In the data rows, 128 means zero.
Every row has a hidden score. How much higher is the second row's score than the first row's in each pair? 15 means about the same, 30 much higher and 0 much lower. The score is a weighted sum of the row's numbers plus the product of two more (or one squared), each taken from its middle value.
[148 162 122  75 114 142 119 145  95 145 157 101  92 108 115 110 158  85
  87 128  93]
[105 106 123 137 118 142 109 107 165  95 100 110 146 136 158 169 117  97
 127 131 151] 17
[116 161 115 118 131 120 151 170 107 158 166 165 139 146 123 111 122 203
 150 120 180]
[139 156 146  89 128 139 125 152 100 125 162 138  86 103 129 162 117 134
 107 130 145] 23
[155 130 119 112 139 152  81 121 140 100 121  86 112 118 148 154 134  74
 119 138  98]
[103 136 151 136 109  94 120  87 130  95 112 136 135 162 111 168  95 156
 152 142 118] 1
[173 162 107 111 166 144  63 124 129 103 141  87 122 156 133 143 152 100
 159 150  64]
[156 166 121  88 129 126  90 127 103 122 139  85 103 140 118 123 158  83
 108 139  61] 15
[117 118 168 137  99  91 143  85 113 119 109 140 116 139 102 146 104 141
 127 137 104]
[105  85 132 151 120 133 111  85 176  87  77 102 147 133 144 164 112  88
 126 136 136] 26
[120 154  85 126 170 145  97 166 140 121 159 146 160 168 161 146 125 187
 178 128 179]
[122 113 149 153 140 142 118 122 156  91 118 151 126 116 150 197  86 149
 155 136 177] 16
[136 165 137 119 142 117  92 118 119 112 138 131 129 170 131 177 115 167
 172 150 118]
[112 123 120 107 100 118 193 168  86 186 153 146 118  90 112  49 149 132
  75  98 157] 10
[135  98 117 167 150 124 122 108 165 125 103 120 154 138 136 112 135 116
 152 132 104]
[183 177 138 102 166 145  84 134 105 118 154 118  83 122 120 150 136 114
 140 153  72] 18
[137 164 115  76 110 133 121 149 103 136 159 104 103 119 120 132 140 113
  93 129 122]
[122 148 109  79 100 132 150 164  96 164 161 123 107 101 120  90 156 106
  76 103 138] 16
[136  99 141 173 154 122 116  93 159 103  93 130 151 150 134 141 110 131
 172 139 107]
[102  84 111 151 116 121 121  99 167 121  84  95 169 147 146 116 141  86
 120 116 120] 23
[137  91 151 167 149 138 148 113 144 129 105 125 123  98 124 112 125 105
 127 128 111]
[125 144 107 118 133 120  61  88 143  83  96  95 151 189 139 179 128 128
 169 158  97] 17
[152 164 115  82 125 149  87 148 114 118 148 101 103 119 137 146 145 100
 108 139 116]
[ 99 144  80 129 133 112  86 116 154 108 109 112 190 213 149 141 147 175
 185 146 137] 11
[120 112 152 124 103 108 122  83 136 108  86  99 110 129 117 154 109  83
 102 140  88]
[124 171  78  91 140 145 105 188 113 156 167 126 143 144 148 100 163 144
 129 126 155] 15
[147 133 157 102 119 153 163 173  94 152 167 135  69  54 115 120 120 101
  75 112 154]
[ 95  84 131 182 134 137 131 105 178  96  90 147 177 151 161 168  94 158
 171 132 181] 10
[106  80 171 174 109 107 164  78 145 107  87 149 128 115 112 147  97 128
 118 118 126]
[125 118 149 153 126 104 165 115 117 151 127 151 121 124 100  98 125 146
 137 116 111] 11
[119 112 136 150 136 136 171 165 117 159 151 171 125  96 129  92 121 168
 130 108 167]
[ 89  93 145 155  73  77 173  82 128 144  91 145 148 145 100 105 115 143
 115 111 126] 11
[ 94  83 137 166  97  93 137  63 158 109  67 128 166 164 119 137 107 129
 140 129 112]
[118 110 136 135 103 109 197 142  94 181 147 157 119  91  94  58 137 137
  89  99 141] 13
[109 116  87 146 139 135 136 163 143 150 132 143 175 152 148  97 148 158
 148 113 173]
[154 162 126  90 133 127  80 119 112 119 130  87  98 134 118 140 145  84
 114 146  68] 21
[154 120 173 154 161 131 131 114 126 110 136 159  89  98 121 168  95 142
 146 141 122]
[ 83  88 148 161  91  98 156  83 158  97  82 141 155 152 128 165  85 152
 144 126 155] 10
[104  95 150 175 128 110 128  93 163  92  92 144 155 150 134 178  85 168
 171 140 142]
[132  98 167 151 114 110 159  82 125 130  99 118 103  98  95 111 121  82
  94 127  83] 22
[137 134  87 153 171 142  76 121 178  98 110 117 181 188 157 149 139 148
 197 143 128]
[125 100 182 138  93 105 162  82 116 110 112 143  86  92  96 148  93 104
  97 122 112] 4
[150 180 118  72 132 136 129 187  74 156 186 145  95 112 116 121 145 152
 114 122 146]
[138 179 111  90 131 144 102 165 100 116 164 140 121 144 139 161 126 167
 143 135 154] 13
[ 99 138 110 136 125 112 145 136 128 133 132 161 164 167 129 136 117 208
 164 135 181]
[ 98  85 112 174 112 104 142  89 167 124  85 120 178 161 130 102 137 132
 148 128 119] 6
[119 160 110 113 128 116  78 114 135  99 119 117 148 178 137 176 117 161
 170 153 137]
[152 194 114  72 140 143 107 177  82 142 184 127  91 116 124 133 139 134
 108 129 121] 18
[125 162 121 114 135 128 148 185  93 156 178 177 124 121 127 112 125 199
 142 119 178]
[100  79 131 182 134 129 151 102 181 106  92 146 163 133 152 146 100 134
 156 122 170] 21
[142 170 123 104 124 108 107 127  97 129 148 131 119 160 107 127 144 154
 143 140  94]
[180 163 125 119 192 172  77 150 135 104 157 118 108 124 150 169 134 129
 166 147 105] 22
[108 109 111 155 127 113 153 124 142 148 114 144 169 157 122  90 137 152
 147 124 140]
[ 91  98 143 164  94  90 136  64 154 104  73 125 159 169 117 147 101 140
 146 132 120] 9
[164 180 116  75 140 158 102 177 100 138 175 115  97 115 138 134 152 111
 102 138 113]
[140 126 115 104 116 138 124 125 127 138 118  86 120 115 123 100 161  58
  84 123  92] 21
[157 173 136  75 131 154 138 183  83 143 188 140  78  82 124 140 131 129
 101 124 145]
[135 114 123 140 133 130  81  72 171  80  80  82 140 162 135 171 127  77
 146 156  75] 24
[148 157 139  78 117 142 134 171  84 148 174 129  77  78 110 119 131 107
  82 123 131]
[137 111 125 149 138 116 103  84 150 112  89  96 144 160 122 117 149  89
 145 145  57] 11
[106 101 164 130  71  94 197 112 101 155 113 146 102  88  92  96 110 109
  72 100 128]
[115 151 140  98  95 115 169 165  81 162 171 172 101 104 106 118 114 163
  92 107 179] 16
[128 154 147  90 105 110 184 168  60 175 182 172  87  91  84  88 128 155
  91 100 149]
[130 123 112 125 116 111 105  87 138 127  95  82 141 154 117 103 151  76
 108 139  62] 20
[134 110 127 161 172 160  97 135 170  91 127 143 148 134 165 186 102 152
 175 139 179]
[149 140 137  95 106 124 121 122 103 131 135  93  92 106 110 107 153  69
  81 134  70] 9
[110  77 155 170 108 109 166  86 142 126  88 133 135 111 113 106 111 109
 112 114 117]
[142 105 155 171 148 124 141 106 141 115 114 146 121 113 116 136 108 131
 151 132 115] 16
[144 153 122  98 129 153 118 148 114 120 147 112 104 108 139 153 127 100
  97 128 130]
[134 155 120 138 161 126 107 136 132 111 144 151 139 159 136 155 119 197
 192 139 144] 4
[ 97 147  95 111  98  91 138 127 112 150 126 130 170 174 113  88 155 165
 132 129 139]
[180 163 153  91 140 149 133 161  78 147 174 124  60  75  97 111 141  92
  89 131  80] 15
[149 135 115  89 118 138 117 136 116 138 137  92 111 111 128 102 155  62
  86 123  90]
[120 144 110  87  99 131 155 167  95 169 160 120 118 105 121  86 162 108
  68 107 142] 14
[143 141 116 101 137 152 101 142 139 114 139 108 115 110 155 157 138  93
 114 128 129]
[126 119 103 114 129 144 126 145 141 138 133 104 129 111 142 100 154  80
  94 125 126] 12
[ 86  85  95 166 126 122 117 110 189 114  75 113 190 171 157 121 137 115
 146 124 144]
[125 102 114 143 125 124 164 146 125 167 134 136 139 107 119  63 154 109
 105 105 127] 14
[112  88 136 175 149 146 152 129 165 120 112 155 153 111 147 132 108 143
 148 112 176]
[104 102 143 175 143 120 111  77 179  80  81 140 164 169 143 178  96 149
 183 145 137] 14
[125  85 116 175 161 150 104 117 185 100  90 116 168 146 165 142 131 122
 167 134 146]
[141 125 132 156 159 114 107  98 143 113 113 127 142 154 117 128 125 138
 167 145  91] 11
[112  90 166 140  87 121 189 123 120 147 118 137  98  67 114 114 103 103
  73 105 153]
[150 160 106  79 134 154 123 180  97 158 170 113  96  91 127 103 158 102
  85 120 125] 17
[162 166 156  85 120 120 144 143  65 144 168 140  65  93  95 125 127 124
  93 126  95]
[111 129  87 140 144 108  98 113 154 131 112 114 188 195 138 103 153 160
 171 132 124] 15
[161 131 160 118 121 119 137 102 105 126 129 112  82  98  94 111 132  85
  93 135  55]
[ 94  69 138 182 120 125 128  77 187  95  65 119 165 145 145 156 103 112
 147 128 140] 22
[121  79 145 170 119 109 154  82 153 130  86 117 144 128 112 111 119 103
 128 128  96]
[140 104 147 145 139 129  89  77 166  75  83  90 123 135 143 179 118  89
 147 143  89] 19
[ 98  90 145 150  91 115 130  76 163  93  81 116 140 139 139 168  91 111
 121 133 133]
[144 145 146 120 159 155 138 177 110 124 169 167  98  93 139 165  95 170
 139 123 187] 17
[162 179 147  87 136 136 126 170  75 136 185 147  83 105 111 144 117 156
 121 132 129]
[145 149 158 137 139 122 140 138 104 136 152 169 103 113 117 149  99 178
 153 130 142] 18
[142 180 114  88 138 135  96 163 106 121 167 134 114 140 136 160 124 168
 137 133 155]
[125  88 139 160 141 150 124 107 169 102  97 110 131 108 157 151 117  85
 127 125 136] 24
[116 123 116 120  87  95 118  86 123 127  93  92 148 167 112 106 152 101
 115 138  75]
[ 87  77 140 172  99 101 138  61 167 107  63 124 169 166 122 136 109 128
 148 124 124] 18
[114  95 129 176 141 123 141 113 158 140 105 145 163 136 131 107 126 143
 155 121 135]
[ 98 101 120 172 138 110 108  90 179  87  84 133 179 179 149 165 107 169
 191 139 148] 11
[ 78 102 108 125  83 115 148 119 144 135 105 123 157 136 137 122 127 118
 102 117 166]
[146 113 165 130 104 117 153  92 111 139 113 112  82  89  94 110 122  70
  84 123  69] 16
[141 181 118  67 114 122 134 170  66 168 178 123  85 109 102  96 155 125
  91 126 112]
[155 136 180 122 117 115 170 125  80 148 147 149  66  72  83 105 120 117
  92 118  95] 8
[119  90 127 181 152 130 125 101 176  99  95 146 163 145 146 146 108 142
 168 136 146]
[147 155 141  85 118 138 110 140  99 123 152 118  86 103 123 153 136  94
  99 130 116] 18
[114  78 139 160 110 117 181 117 135 151 114 138 133  96 120  80 128 110
 110 101 140]
[102 102 132 160 140 142 135 130 171 102 117 161 160 138 160 171  99 166
 168 130 202] 15
[149 129 117 105 139 159 137 163 123 144 156 111  98  82 140 111 147  82
  94 120 132]
[153 145 133 137 177 162 125 179 124 137 169 160 104  93 147 140 115 157
 147 130 166] 14
[154 153 144  88 101 126 165 156  73 167 165 123  71  69  96  82 150  83
  63 113 107]
[124 112 119 162 135  99 105  79 150 107  84 106 160 181 120 129 131 131
 167 148  84] 12
[180 159 153 118 156 134 134 144  90 143 163 134  78  91 105 105 132 120
 116 134  85]
[106 138 149 111  92 110 181 156  88 163 156 173 112  96 109 120 104 175
  99 104 189] 16
[118  93 103 153 118 112 114  81 163 125  81  97 165 162 135  96 145  92
 135 123  89]
[121  90 124 164 136 117  82  64 176  75  70  90 157 163 144 167 124  91
 160 148  86] 17
[ 99 131  86 110 103 101 138 130 124 157 126 123 169 174 118  75 161 148
 123 114 134]
[133 150 127  87 100 119 168 160  68 188 162 136  98  95  96  50 160 111
  64 102 113] 12
[ 90 107 148 138  70  80 173  96 111 149 102 134 136 141  95 101 117 137
 100 114 128]
[111 103 132 158 115 104 110  57 163  99  66  99 159 173 118 143 117 108
 153 143  83] 20
[ 83  80 155 168  91 102 185  96 136 135  91 158 144 122 113 114  96 138
 108 107 151]
[154 167 125 113 144 118 139 158  83 163 171 145 114 128 104  85 142 161
 133 122 108] 13
[119  79 118 175 141 130 140 111 172 124  97 128 160 129 142 111 133 126
 142 121 142]
[ 78 103 112 122  83 118 150 124 137 129 104 125 157 134 128 122 126 120
  96 115 165] 16
[ 93 103 142 149  92  88 132  60 147 106  82 128 156 170 112 151  99 137
 147 129 117]
[172 173 103  93 153 147  72 141 114 120 148  96 108 141 133 140 155 110
 136 147  73] 18
[120 113 134 140 139 137  93 100 169  77  96 114 144 144 164 202  98 124
 151 148 143]
[129  98 155 165 140 139 166 135 137 139 133 161 118  93 127 113 111 144
 131 124 162] 12
[124 118 103 154 174 169  94 149 173 100 125 139 164 144 175 172 125 150
 178 141 174]
[151 170  97  85 129 117 109 148  88 159 159 107 124 150 109  84 171 126
 120 131  85] 8
[136  87 164 168 144 133 122  83 166  85  91 119 119 109 140 176  96  98
 142 137 113]
[108 135 108 141 147 120  75 101 165  83  98 123 174 196 156 185 110 169
 189 152 135] 10
[132 111 123 168 155 115 105  95 169 116  96 113 162 158 141 122 130 121
 163 142  95]
[129 126 148 117 124 157 162 159 111 138 152 151  90  66 126 140 104 122
  89 114 169] 20
[ 96  68 150 174 108 110 163  80 162 123  74 122 155 126 120 116 116 104
 123 118 126]
[126 104 133 130 122 150 118 124 159  98 112 111 129 111 153 167 122  91
 120 126 151] 19
[ 88  82  97 172 111 105 126  88 175 120  76 111 195 182 143 107 132 127
 153 129 132]
[ 85  96  85 139  97 112 144 126 151 155 103 119 188 163 136  80 152 138
 129 105 156] 16
[ 93 102 145 153  86  93 179 107 116 152 113 163 147 131 109  99 113 166
 124 106 153]
[122 101 141 148 145 161 163 164 137 129 144 157 122  81 152 133 106 140
 123 109 199] 22
[134 120  88 129 145 150 128 156 137 155 139 118 146 118 148  79 165  99
 122 119 127]
[139 161 131  78 103 119 151 153  65 163 167 124  89  95  93  81 151 106
  76 119  93] 10
[134 110 134 156 148 146  76  82 172  69  85 106 141 153 150 199 104 103
 165 151 110]
[141  88 138 174 157 138 120  98 163 113 103 119 139 120 139 133 119 104
 151 130 103] 12
[159 177 147  77 126 146 143 176  67 145 188 144  67  81 111 132 129 138
  96 119 134]
[161 170 129 104 141 121 133 163  85 161 175 147 107 125 103  86 145 158
 129 127 109] 8
[154 178 106  75 133 140  92 158 102 141 162  99 112 134 127 123 164 111
 108 129  98]
[123 105 119 167 145 135 143 118 146 142 113 143 155 133 133  96 133 142
 147 122 133] 13
[121 148 143  87  80 109 159 124  82 147 135 122  93 113  96 110 128 104
  76 114 112]
[154 118 167 153 125 113 133  88 122 128 109 119 100 111  97 113 124  93
 111 135  69] 15
[ 99  76 128 168 121 133 119  93 187  90  80 116 163 144 157 168 104 114
 142 134 161]
[155 189 120  77 124 118 110 143  82 141 159 118 101 142 107 125 150 145
 115 141  95] 10
[159 190 117  75 139 146  93 168  89 141 179 125  97 127 128 136 141 135
 129 133 122]
[155 193 116  82 148 147 104 178  85 139 188 135  96 118 138 138 145 154
 132 137 129] 12
[159 180 118  77 133 124  92 148  87 138 162 103 106 140 119 132 154 127
 122 143  91]
[116  83 135 175 148 134 146 125 168 126 107 155 151 118 149 130 108 147
 150 126 174] 12
[106 117 106 115  89 109 153 124 122 172 113 113 149 138 107  58 158 102
  88 114 113]
[126 128 130 135  99  97  94  63 144  89  80  86 138 168 123 146 125  89
 138 144  65] 12
[124 140 107  98 110 125  89 113 132 118 113  85 137 156 128 139 146  97
 111 140  95]
[151 180 115  75 129 134  94 152  99 125 158 114 107 139 133 146 146 136
 118 141 109] 8
[ 93 132  87 122 106 104 140 132 125 159 123 130 173 176 126  74 152 151
 126 117 130]
[112 138 109  96 100 118 108 117 124 114 119 104 136 156 129 143 141 116
 120 136 118] 19
[ 97 124 147 117  90 109 140  99 129 109 108 139 124 140 121 171  96 144
 112 129 148]
[130 108 101 122 131 151 123 143 142 136 121 103 135 111 148 104 146  76
 100 118 128] 19
[108 125 161 116  70  87 170  99  92 148 120 143 104 118  85 122 113 120
  92 120 116]
[169 146 157 126 169 136 104 114 115  96 139 129  89 114 118 176 111 118
 151 155  86] 16
[107 150 143  92  92 117 186 169  75 171 168 164  99  95 100 103 123 167
  87 104 177]
[127  84 123 162 142 147 103  91 186  87  83 103 153 133 152 154 114  86
 148 141 108] 20
[155 141 162 111 141 157 171 188  84 162 188 163  69  48 109 108 121 129
  86 109 149]
[144 188 106  70 124 142 120 183  80 165 183 124 102 121 113 101 158 146
 110 126 125] 14
[146 100 129 135 130 146 119 110 145 125 109  91 119 105 128 115 146  62
 109 135  80]
[158 177 102  77 135 144  86 154 101 140 152  99 110 138 130 119 162 111
 117 140 100] 14
[138 101 173 158 122 135 168 114 127 129 117 150  95  75 111 133 103 104
 105 117 119]
[ 99 138 144  99  73  95 161 117  95 137 130 139 115 125 101 121 119 138
  86 122 134] 9
[109 145 110  90 109 138 109 142 119 122 132 115 128 135 139 148 139 123
 114 131 143]
[141  93 166 164 133 146 165 125 134 134 125 146 101  74 119 118 113 103
 105 120 133] 14
[123  72 144 170 129 128 137  97 168 108  86 127 130 105 139 141 113  92
 134 132 132]
[122 137 147 127 113  92 122  84 111 120 111 111 121 154 100 128 129 127
 128 138  67] 9
[ 92  65 144 180  95 104 171 103 158 123  79 142 146 116 131 115 106 132
 118 113 166]
[175 159 139 131 182 155  75 128 132  93 145 120 110 138 139 174 126 140
 178 156  99] 19
[136 103 131 154 145 143  78  76 178  66  85 103 146 154 146 201 106 106
 172 151 105]
[140 137 115 103 141 155 101 144 138 103 134 101 112 115 148 156 131  95
 108 134 128] 9
[146 166 154  83 105 128 145 152  75 142 164 140  71  91 103 139 123 129
  85 125 123]
[113 153 105  94 104 116  94 109 128 122 114  97 143 174 124 141 141 119
 128 138 103] 19
[136 139 122 140 143 110  72  79 155  94  95 106 150 183 127 160 125 133
 180 156  78]
[123 116 102 163 162 135  98 110 170 113 105 121 174 179 149 123 144 145
 181 139 121] 18
[127 118 148 137 143 148 122 132 149  93 134 150 116 104 152 196  79 148
 149 132 180]
[118 164 112 102 107  97 150 149  88 175 159 145 134 147 103  74 150 165
 110 118 129] 8
[149 152 114  80 117 143 151 182  89 178 174 121  97  88 114  67 165  99
  78 115 122]
[109 116 156 117  60  84 171  98  97 143 111 130 115 117  91 107 122 112
  74 108 116] 12
[152 121 172 149 149 137 117 107 132 105 129 131  90 105 125 169  99 122
 141 141 104]
[ 88 102 155 145  82  81 192 105 107 158 112 160 129 125  90  97 113 150
 100 110 139] 4
[131 163 104  78 113 134 104 141 104 130 144 100 113 143 128 138 148 116
 106 129 109]
[129 124  76 135 164 148  99 149 162 129 122 112 178 159 164 109 158 137
 161 124 141] 13
[ 99  84 113 173 111 108 139  90 162 127  80 122 177 164 133  98 140 118
 141 128 120]
[105 101 105 169 142 132 141 137 163 136 113 144 176 156 151 102 133 154
 159 114 164] 13
[114 123  90 140 145 141 136 167 146 149 136 135 165 148 155  84 151 158
 142 116 174]
[126  85 152 156 128 144 131 106 165 109  98 119 118  94 140 151 107  73
 109 123 122] 26
[157 168 128  80 138 159 129 191  88 154 184 134  78  76 127 120 141 127
 101 118 145]
[149 140 104 133 158 129 109 136 127 150 129 106 144 149 124  84 161 112
 148 134  80] 9
[164 175 125  76 133 154  94 164  88 133 168 110  79 104 125 129 151  95
 101 134  95]
[172 164  97 104 176 161  59 154 135 112 147  97 122 147 160 135 161 101
 155 150 101] 12
[109  80 165 146  93 118 192 112 126 146 115 150 107  72 110 117 103  99
  77 100 158]
[132 131 143 139 122  94 123  83 119 117 105 113 130 154  98 127 126 118
 134 142  77] 11
[101  98 118 120  88 117 123  99 155 123  93  95 145 137 133 130 134  90
 106 125 124]
[122  89 157 158 114 122 117  80 163  81  80 114 131 117 138 182  93  96
 130 134 125] 13
[173 159 137 109 160 135 139 166  88 162 177 146  88  94 104  94 141 137
 118 125  96]
[ 88 102  92 164 130 119 122 110 174 124  87 123 199 183 149 112 138 146
 171 129 153] 18
[144 134 186 126 122 123 166 130  86 128 153 164  63  67  94 152  92 139
  95 127 130]
[142 143 123 150 162 133 102 122 141 110 132 140 150 157 143 153 116 179
 193 151 137] 13
[131 143  80 104 154 149  70 134 149 109 129  88 157 165 153 144 155 110
 146 146 116]
[112  75 122 184 145 126 108  87 197  87  76 124 174 158 159 158 108 120
 169 142 134] 7
[117 108 141 161 155 148 149 147 143 119 140 174 130 111 144 159  96 170
 159 126 190]
[134 162  82  95 129 129 110 156 102 163 154 115 147 156 130  72 172 137
 124 125 104] 12
[106  83 124 157 117 140 120 109 178  95  91 123 153 133 163 160 114  98
 129 122 166]
[136 132 109 121 137 126  73  85 158  83  91  76 146 177 140 161 137  95
 154 151  75] 12
[ 96  83 159 137  75 106 172  93 125 134 103 127 116 104 111 121 100  89
  74 109 132]
[141 179  97  80 132 138  88 152 111 130 154 102 125 147 131 122 160 111
 121 145 103] 12
[127  96 131 183 164 141 115  99 182  96  98 138 157 140 154 162 110 137
 179 130 141]
[134 134 128 108 113 122  93 103 129 111 113  86 113 134 133 151 134  81
 108 140  88] 21
[136 146 137  88  99 113 183 173  62 189 176 147  84  79  87  54 149 125
  66  97 131]
[158 180 104  78 149 155 117 194  90 156 195 127  97 102 130 108 153 123
 107 127 129] 18
[132 108 121 175 172 138 102 110 174 106  97 128 170 158 156 140 120 154
 192 140 132]
[120 137  86  98 116 143 102 139 134 126 128  94 149 148 148 117 152 101
 113 125 131] 20
[139 130 170 141 114 100 161 107  99 132 133 156  98 104  94 117 106 139
 117 120  98]
[120  87 127 164 134 121 143 108 155 142 101 120 149 122 123  87 141  97
 127 120 112] 24
[108 109 155 168 125 113 121  90 153  88  97 152 140 152 143 187  82 166
 164 144 144]
[103 108 143 173 126 102 112  71 168  82  76 129 162 180 140 177  96 151
 181 146 126] 15
[145 175 117  83 125 132  87 132 110 116 147 104 111 144 131 153 140 120
 129 144 104]
[104 137  89 131 134 117  81 110 164  98 107 117 181 201 163 171 122 172
 187 153 150] 11
[ 87  66 132 173 106 121 160 102 171 116  86 140 156 124 142 128 114 122
 123 110 175]
[102  79 151 153 112 127 173 129 143 112 113 157 127  93 133 153  92 140
 114 117 194] 14
[105  91 126 168 137 149 160 140 158 136 120 155 157 111 149 117 117 149
 137 116 186]
[117 115 122 130 101 111 193 147  93 191 139 141 122 105 100  49 145 119
  82 104 125] 13
[144 155 135 110 143 148 176 204  81 180 194 179  94  73 118  87 129 160
 100 105 168]
[ 96 130 130 127 102 128 116 120 141 103 114 134 140 148 141 184 107 153
 144 133 175] 20
[141 122  88 135 164 165 115 165 153 140 137 119 151 125 156 107 155 115
 136 123 143]
[142 131 113 107 111 111 105  96 126 132 107  73 128 149 114 107 156  72
  98 138  57] 11
[112 116 168 142 102  88 156  79 117 113 102 142 120 136 104 145  94 150
 130 129 107]
[155 176 147  81 138 135 153 186  69 169 197 166  80  89 109 115 125 176
 106 120 146] 18
[166 131 172 114 119 118 145 122  86 131 147 121  64  65  98 109 127  80
  86 128  77]
[116 139 138 136 121 113  94  81 145  85 102 118 140 176 130 187  99 151
 164 152 115] 6
[102  96 131 166 116 104 170 108 129 149 107 146 151 131 111  84 124 148
 131 115 129]
[149 128 185 128 127 133 175 147  82 145 159 170  58  49  96 125 103 123
  92 114 128] 24
[147 153 154 114 143 140 127 159 107 120 160 161  93 101 132 183 100 173
 129 135 169]
[ 79  89  86 142 108 112 143 125 151 151 102 122 189 161 139  78 149 141
 134 113 154] 14
[143 101 163 147 119 121 167 123 110 148 129 136  93  78 103  89 136  92
  87 115  95]
[147 106 108 150 158 142  96 108 160 115 105  91 144 137 138 112 152  80
 138 142  80] 19
[ 89  77 161 149  79  99 173  85 137 132  89 130 125 104 105 120 113  99
  86 112 133]
[105  94 136 147  91 104 201 134 111 167 129 161 136 104 101  65 122 143
  93 102 152] 10
[109 112 139 135  85 109 208 147  93 179 145 162 122  94 101  64 120 154
  81 100 158]
[140 167 100 113 164 147 122 192 110 153 180 152 137 137 144 101 144 179
 148 120 167] 18
[107 112 118 168 130 113 153 132 144 137 123 163 165 152 127 112 126 182
 168 117 170]
[124 148 138  91  87 105 190 167  66 190 162 149  90  82  90  73 140 124
  52  95 140] 14
[106 100 103 138  98 103 108  79 162 114  73  89 171 175 132 120 148  86
 129 137  91]
[138 160 111  86 127 153 129 187  98 156 173 143 110  99 136 119 144 137
  97 116 167] 15
[118 124  81 114 139 144 122 171 135 150 142 112 154 133 155  83 164 117
 117 114 153]
[120 161 145  87  99 119 171 176  70 171 179 160  95  93 111 103 120 154
  84 102 168] 16
[140 121 184 118  97 115 152 100 106 119 122 133  77  83 104 151 103  95
  90 132 109]
[160 128 172 147 153 132 118 107 125 101 129 133  82  95 121 169 100 116
 140 147  95] 20
[142 102 124 144 136 130 141 123 134 154 118 112 129 116 121  73 154  91
 106 114 103]
[ 95  80 116 167 136 136 157 142 159 134 114 157 167 128 145 112 117 148
 144 109 187] 13
[125 105 147 172 134 110 141 100 136 121 104 153 140 138 116 129 111 147
 160 125 118]
[180 178 129  91 160 136  81 134 103 118 153 104  90 128 120 153 138 109
 138 154  69] 20
[170 164 140  78 136 152 122 159  84 144 171 115  69  81 114 113 153  80
  86 130  91]
[106  85 160 141  84 118 188 118 120 152 112 132 107  78 107 102 112  92
  67  99 135] 13
[127 161 146 101 108 106 119 111 104 115 134 123 108 147 115 164 107 148
 127 137 117]
[113 111 161 160 130 106 159 119 128 120 121 175 129 123 116 138  94 175
 153 122 163] 11
[120 114 160 130  78  83 153  71 116 129  98 116 110 128  94 119 119 106
  94 124  84]
[136  98 122 156 145 128 132 118 152 132 111 121 150 130 133  86 153 109
 128 128 108] 17
[108 116 112 109  93 123 110 109 139 118 104  95 139 143 138 144 132  95
 108 133 121]
[163 190 117  84 144 126  83 138  95 128 153 103 107 149 115 131 149 128
 143 143  78] 13
[107  76 148 183 123 112 165  86 156 130  88 140 150 128 131 114 111 125
 134 114 132]
[137 112  97 143 173 159  80 139 174 102 120 109 150 135 165 150 141 104
 149 136 139] 23
[103  95 124 150 106 114 192 138 119 170 122 149 144 109 119  64 133 136
 101  98 157]
[153 131 120 135 153 136 136 142 115 153 145 127 119 108 120  76 157 109
 123 125  92] 17
